In the rows, 128 means zero.
One turn sends every row of this set to another row. A few are shown first. Where does it send the rows asked after them?
k661: [164 129 127 147 117 102 117 120 141 107 117 105 121 116 121 103 152 113]
k393: [107 147 136 127 138 131 109 149 100 134  99 114 119 109 119 158 139 150]
k586: [111 111 120 129 116 157 107 124 137 112 167 166 156 133 133 140 134 143]
k391: [108 137 130 130 142 137 171 116 121 136 116 137 140 150 124 110 170 122]
k464: [110 107 120 125 109 157 107 127 130 117 158 166 143 119 135 147 122 141]
k372: [114 131 151  88 160 140 132 138 174 134 111 105 133 158 120 141 113 120]
k949: [124 127 157  97 160 141 136 128 170 144 126 102 126 159 116 140 102 121]
k28: [160 132 127 149 125 108  98 119 140 100 118  92 125 115 128 106 148 119]
k830: [124 143 165  89 161 134 136 127 158 135 124 107 134 159 116 135  94 125]
k807: [117 121 132 128 119 141 106 118 127 107 156 170 147 124 150 141 126 172]
k394: [165 143 136 143 141  97 119 117 139  99 102 112 121 110 134 105 152 140]
k919: [117 137 154 146 127 129 116 106 108 143 162  92 136 167 135 125 125 157]
k399: [135 125 165  94 164 133 140 131 174 133 114 110 141 161 123 136 105 136]
k688: [119 136 163  93 172 135 146 119 168 133 119 119 133 162 138 131 107 145]
k455: [106 130 157 148 138 128 116 105 116 129 172  91 140 157 140 136 115 154]
k699: [100 139 136 128 134 117 111 150 106 114 101 116 122  99 127 161 140 145]
k325: [123 104 129 127 123 158 109 122 132 109 153 169 156 121 143 144 117 157]
k3: [107 133 138 134 151 121 177 118 135 123 123 132 145 149 121 114 170 116]
k935: [113 125 128 119 115 154 111 125 119 109 158 174 152 117 129 142 118 144]
k403: [170 124 133 142 122 103 116 118 139  95 103 109 132 112 137 102 145 130]
k934: [165 144 133 141 123 102 120 113 127  99 117 109 129 114 121  96 143 114]

k688 -> k807
k830 -> k935
k399 -> k325
Now these:
k919 -> k393
k586 -> k28
k699 -> k3
k949 -> k464

One turn sends every row of this set to another row. A few are shown first. Where does it send the rows asked after them?
k324: [120 165 155 124 140 143 105  92 115  97 116 162 167]
k899: [139 172 156 163 138 156 140  87 131 149 150 115 167]
k537: [120 174 159 138 137 149 106  74 108 109 127 167 164]
k275: [108 139 155 146 108 153 162  98 144 127 106 125 170]
k549: [176 139 160 125 117 107 148  80 136 154 149 148 178]
k909: [144 176 158 171 124 162 147  81 137 134 143 117 179]
k634: [114 139 162 113 127 150 136  53 122 121 125 139 136]
k526: [115 174 175 107  92 167 157  87 130  88 154 149 152]
k653: [120 141 142 162 107 151 175  89 119 135 118 134 162]
k37: [159 181 150  93  84 150 109 101 132 102 156 139 146]
k493: [162 158 165 119  79 142 140 141 107 130 152 162 177]
k262: [169 125 156 102 106 159 170  99 106 102 133 157 169]
k50: [117 165 148 141 135 151  99  86 110 110 122 163 163]
k663: [153 176 155  92  95 161 101  93 135 110 158 154 144]
k204: [124 155 161 140 125 152 100  74 103 110 113 159 164]
k407: [122 191 157 151 134 158 146  86 132 143 148 118 177]
k438: [126 163 147 119  91 153 163  85 134  83 166 160 146]
k812: [154 129 168 101  96 132 162 112 118  90 128 162 170]
k445: [152 142 172 125  87 150 147 141 116 126 160 171 174]
k936: [176 142 150 122 122 112 142  95 137 160 137 146 184]
k827: [157 161 160 117  88 149 147 140 114 130 160 170 183]
k971: [171 144 146 131 113 108 145  97 142 164 139 150 173]
k940: [151 158 158 110  78 134 174  66 123 142 126 125 181]
k770: [146 174 164 101  78 161 106  88 145 111 153 154 141]
k225: [167 145 150 120  77 124 173  81 130 130 140 114 163]
k222: [156 155 142 126  86 145 153 142 109 134 149 170 174]
k126: [107 133 162 115 115 131 127  71 115 107 142 124 138]
k230: [137 181 150 161 126 152 136  85 134 146 147 110 177]
k99: [158 180 162  96  94 164 105  97 141 100 145 156 148]
k397: [167 141 144 116 129 120 146  86 133 171 138 142 168]

k549 -> k204
k37 -> k397
k50 -> k827
Now these:
k275 -> k438
k493 -> k899
k634 -> k812

One turn sends every row of this set to another row. A few are shown first. Where does it send the rows asked after them?
k503: [138  93 168 150 119 110 148 152  92 161 122 139 111 151 122 125]
k291: [131  83 126 125  84 157 140 153 142 147 114 129 129 160 107 133]
k143: [153 122 158 153 104 113 159 155 115 135  92 139 116 140 150 140]
k188: [106 122 106 170 112 158  89 123 119 162 144 113 138 121 115 101]
k951: [144  83 121 124  80 162 133 147 134 133 114 117 125 165 114 125]
k768: [135 151  86 156 126 161 104 118 140 118 117 114 127 131 131 116]
k47: [125 142 136 158 167 129 135 136 131 141 113 132 107 143 130  85]
k893: [146  81 137 125  92 159 124 150 140 134 108 118 134 164 112 127]
k978: [ 93 119 111 169 124 156  94 112 116 158 136 113 136 128 109 108]
k672: [164 127 153 154 103 110 146 162 103 136  95 149 110 133 137 137]
k42: [125 150  90 160 136 159 103 119 147 130 100 119 128 138 122 121]
k67: [137  96 165 145 112 121 146 165  91 155 124 144 105 151 117 120]
k21: [125 150 146 166 140 120 113 123  87 156 128 144 116 117 135  97]
k34: [166 123 158 152 116 104 144 155 112 142  93 143 113 140 140 135]
k511: [136 147  82 165 131 168 115 121 145 132 114 122 126 143 117 117]
k857: [147 110 122 158  59 154 131 126 112 137 106 130 149 130 131 153]
k415: [104 110 109 167 121 156 105 113 119 147 156 117 130 122 107  97]
k309: [136 107 116 153  56 140 133 127 115 150 106 134 135 130 136 157]
k375: [142 104 125 158  63 146 124 115  96 145 112 126 133 146 140 155]
k64: [132  90 129 126  86 169 128 151 132 150 121 123 134 172 112 136]
k621: [117 149 141 179 140 114 121 121 102 159 122 132 115 117 147  94]
k734: [135 137 146 151 169 121 135 135 126 140 120 141 116 137 120  90]
k753: [125  93 172 145 108 118 153 161  99 159 120 132 114 151 131 123]
k791: [138 153  82 156 128 150 103 123 149 131 121 123 120 134 136 120]
k911: [103 117 104 157 120 162  96 114 112 145 152 107 128 131 116 100]
k209: [138 148 142 148 165 134 130 136 121 135 114 146 110 141 119  88]
k410: [130 151 144 165 146 107 121 119  96 161 129 143 117 121 144 107]
k378: [144 101 116 151  54 146 124 124 103 143 113 120 132 136 140 145]

k143 -> k621
k791 -> k375
Now these:
k410 -> k503
k951 -> k768
k857 -> k188
k209 -> k672
k42 -> k309

One turn sends every row of this set to another row. A few are shown first. Where does it send the rows asked after them?
k614: [ 90 141 117 151 157 137 133 129 147  96 164 120 124 128]
k835: [163  84 125 101 105 130 129 156 116  93 166 116 124 114]
k987: [158  92 120 107  81 114 123 169 133  87 148 140 111 133]
k388: [145 105  94 114 101 115 122 178 182 109 151 162 145 132]
k993: [134 112  89 109 118 156 101 160 159  95 134 133 171 138]
k5: [164  88 120 104 103 102 147 163 145 109 162 144 114 118]
k265: [146 101 109  98 136 155 125 131 122  98 129 108 148 133]
k110: [135 115  89 105 136 135 132 143 169 112 114 142 157 147]
k376: [155  96 114  98 138 125 155 128 132 113 125 126 124 133]
k677: [ 94 124 135 146 140 121 143 136 134 102 177 115 100 119]
k321: [143 109  97 113  84 128 103 176 162  86 132 155 139 147]
k20: [137 114  97 106 114 146 114 145 146  89 103 136 144 157]
k417: [ 99 130 124 157 127 117 127 160 153  94 197 134 110 115]
k527: [ 78 138 112 154 133 130 119 154 171 101 172 134 128 129]
k233: [ 93 126 127 153 119 114 130 161 155 102 192 132 106 116]
k896: [149  95 105 111  88 130 102 184 154  93 173 141 149 120]
k60: [ 82 137 119 147 151 137 132 130 149 105 156 116 119 130]
k94: [154  99 119 100 110 132 134 139 116  88 118 123 114 143]
k566: [101 129 131 149 144 122 142 135 132  95 185 117 103 117]
k12: [ 86 144 111 157 139 130 118 153 166  94 177 135 131 128]

k321 -> k987
k993 -> k896
Now these:
k12 -> k417
k388 -> k5
k60 -> k527

One turn sends every row of this set to another row. A few are shown first. Where does it send the rows asked after them?
k798: [ 82 120 140  86 133 139 112 162 151 123 111 117]
k945: [ 80 110  99  89 103 143 138 134 117 130 151  96]
k244: [ 84  86 119  97 114 147  85 104 118 129 116  79]
k680: [113 149 122 139 128 154 111 147 107 116 111 125]
k502: [130 101 136 103 139 147  96 147  73 128 124  53]
k530: [138 103 115 108 131 158  85 175 112 148 133  93]
k673: [ 88 145 119 115 116 152 109 120 144 120 111 116]
k748: [126 119 131  70 131 149 115 116  83  81 116  95]
k306: [126 149 119  97 128 138 143 133 110 126 136  56]
k109: [ 76  89  98 100 138 134  86 130 128 115  98  89]
k334: [ 99 134 108  70 128 154 129 171 116 131 150  70]
k106: [133 150 103 117 147 133 135 162  99 117 116  88]
k715: [108 116 128  81 123 154 110 109  88  75 116 109]
k866: [ 85  95 100 115 107 158  98 142 132 136 148  80]
k886: [123 123 129  73 136 155 102 125  91  78 106 113]
k307: [118 114 121 110 154 158  77 173  81 119 110  74]
k386: [ 96 111 133  93 128 163  89 138  96 123 134  38]
k943: [109 121 119  86 133 151 119 124  77  69 119  96]
k923: [105  89 108 114 140 142  74 139 103 123  93 115]
k61: [118 132  91 112 137 120 130 134 127 121 101 117]
k779: [ 76 125 134 124 134 145 126 179 110 107 126 112]
k689: [133 161 147 118 127 163 113 149 101 127 128  87]
k521: [116 123 123  58 139 149 107 122 103  78 107  97]
k211: [108 113 111  95 126 166  89 169 132 141 147  61]
k643: [ 99 125 111  75 140 150 112 129  97  66 110  98]
k538: [117 100 100  98 114 133 128 144 102 139 130 136]
k763: [113 113 170  78 116 141 121 140 129 141 129 100]
k716: [121  82 147 105 123 129 110 140 136 144 129  72]
k848: [104  88 125 107 141 127  99 161 155 132 110  90]
k626: [111 131 107  92 117 126 138 106 137 130 121  85]
k364: [ 97 128 125  77 129 162 111 120  92  69 122  89]
k250: [107 118 164 116 117 147 135 157  89 126 145  94]
k418: [116  85 103 128 112 151  93 148 113 143 135 112]
k185: [112  90 142 134 127 135 120 160 106 129 142  62]
k38: [111 134 127  69 142 162 103 136  94  72 112  94]
k794: [136 125 110  78 139 144 119 182 101 140 129 110]
k87: [ 94  96 118 136 145 133 110 181 125 117 123  79]
k816: [104  96 130  71 131 142  88 121 122 133 116  51]
k6: [108 157 143  93 115 162 111 121 138 131 128  79]
k447: [101  94 104 132 147 138  93 156  77 110 106  91]

k185 -> k866
k673 -> k106
k715 -> k943
Now these:
k763 -> k538
k386 -> k109

